First come named turns, each shown by rows before and after it. For each pair of rows after them, which turns, in which order, take the first row to the second? The first pair is done for you.
turn J:
[14  9  2 -6 17  3  9 -4  3 -7  9 -2  8  7 15 -7] -> [ 18  13   0  -3  11  -2   8 -12   8  -3   8  -4  10   2   3 -12]
[  2   4  13  -6  -6  -7 -11  -7  -7  -3   0   3  -4   4  -6  -7] -> [  0   5  13  -4  -2  -5 -12  -2  -9  -7   2   2  -8   5   2  -4]
[ -2  12   8  10   2   3  -8  11  -9  -1  -5 -12  -5  -2   9  17] -> [  0   8  12   5   0   4  -1  -1  12  -6  -9 -13 -11  -9  -5  13]
turn H:
[  2   7  22   2   4  -6  -2   3 -36  -3  23  11   7  22   2 -20] -> [  8  12  17  11  -5 -11   6 -10 -29   0  18   9   9  12 -23 -28]
[  0  -2   2  -2   5   9 -10  10 -11   1  -2  -4   7  -9   8   3] -> [  4   3  -3   0  -2   2  -7   3  -6   4  -6  -3  11 -13  -1  -3]
[ 20 -10  17  -6  -8  -1  14 -19   2  -7   9  -2 -12   9 -19 -17] -> [ 15 -16  21 -11   2   4  10  -6  -7 -15  12   0 -15  19   4 -10]
[ -2  -2  15   4   6  -6  -9  20 -17  -2   6   0  -4  20  11   0] -> [  1   7   4  14  -4 -12  -1   9 -21  12   2  -5  11  11  -9  -9]
turn Y:
[  5  11  -2  18 -12  -2 -16  -6  -3  15   2  -3  -5   3 -24 -17] -> [  7  14  -3  19  -7  -4 -22   1 -17  15   5  -4   1   6 -12 -12]
[ 3 -2  9  4  2 -3 -3 10 -1 -2 11  3  0  7 -3 -3] -> [ -3  -4 -10   3  -4   3  -4  -1  -8   2   0  -1   8  -4  10   8]
[ 13   4   5  34   2  -8  19  -2   3   1  13  10   4   4 -24  -1] -> [  9   4 -12  34   2  -7   8  10 -20   7   8   4  16   3   1  10]
[  5  14  -3  25  -1  -7   2  -1 -22  -7  -4 -15   7  -7   3 -10] -> [  7  14  -6  19  -8  -3   7 -14  -7  -4  -8 -15   3 -14  -8  -9]

Between the rows of a pair lie 2 to 3 turns.
[  7  -2  19  -3  12   0  -4  14  -1  -2  13   7 -14  10  -2  -5] -> [  1  -5 -11  -8  -5  14  -1 -10  16   3 -10   3  -9 -15   2   3] -> Y J
[ -9   0 -17  -1  -8   1   2 -17  17   0 -19  -1   2 -18   5   3] -> [ -2   5   1  -1  -2 -10   6 -13  23  -2  -4   3   0  -8 -21  -9] -> J Y
[  7   6   9  -3  11   6  -2  14  -5 -16  10   4 -11  13   0   7] -> [  9   5  -2  -7  -1  15   6 -10  16 -14  -3   1 -11  -5 -10   5] -> Y Y
[  7  -3   7   1  -5  -1   6 -12  23   4  -8   6  -9  -7 -29 -10] -> [ -7 -13  -9 -11   2  16  -1  -4  19  -4 -15   3 -12  -7  10  12] -> H Y Y
[  7   5  21   5   3  -9   9   8   5  -5  18  -1 -10  10 -22 -14] -> [ -3   0 -17  -5 -12   5   9 -23   8   7 -12  -5  -2 -19  -8  -3] -> Y Y
[ -6   5   2   3   7  -1  -9  29 -28   1   5   0   0  13  16   5] -> [  2  -4  25  -7  14   5  -1  21   1 -11  14   8 -15  15  -2  -3] -> Y Y H
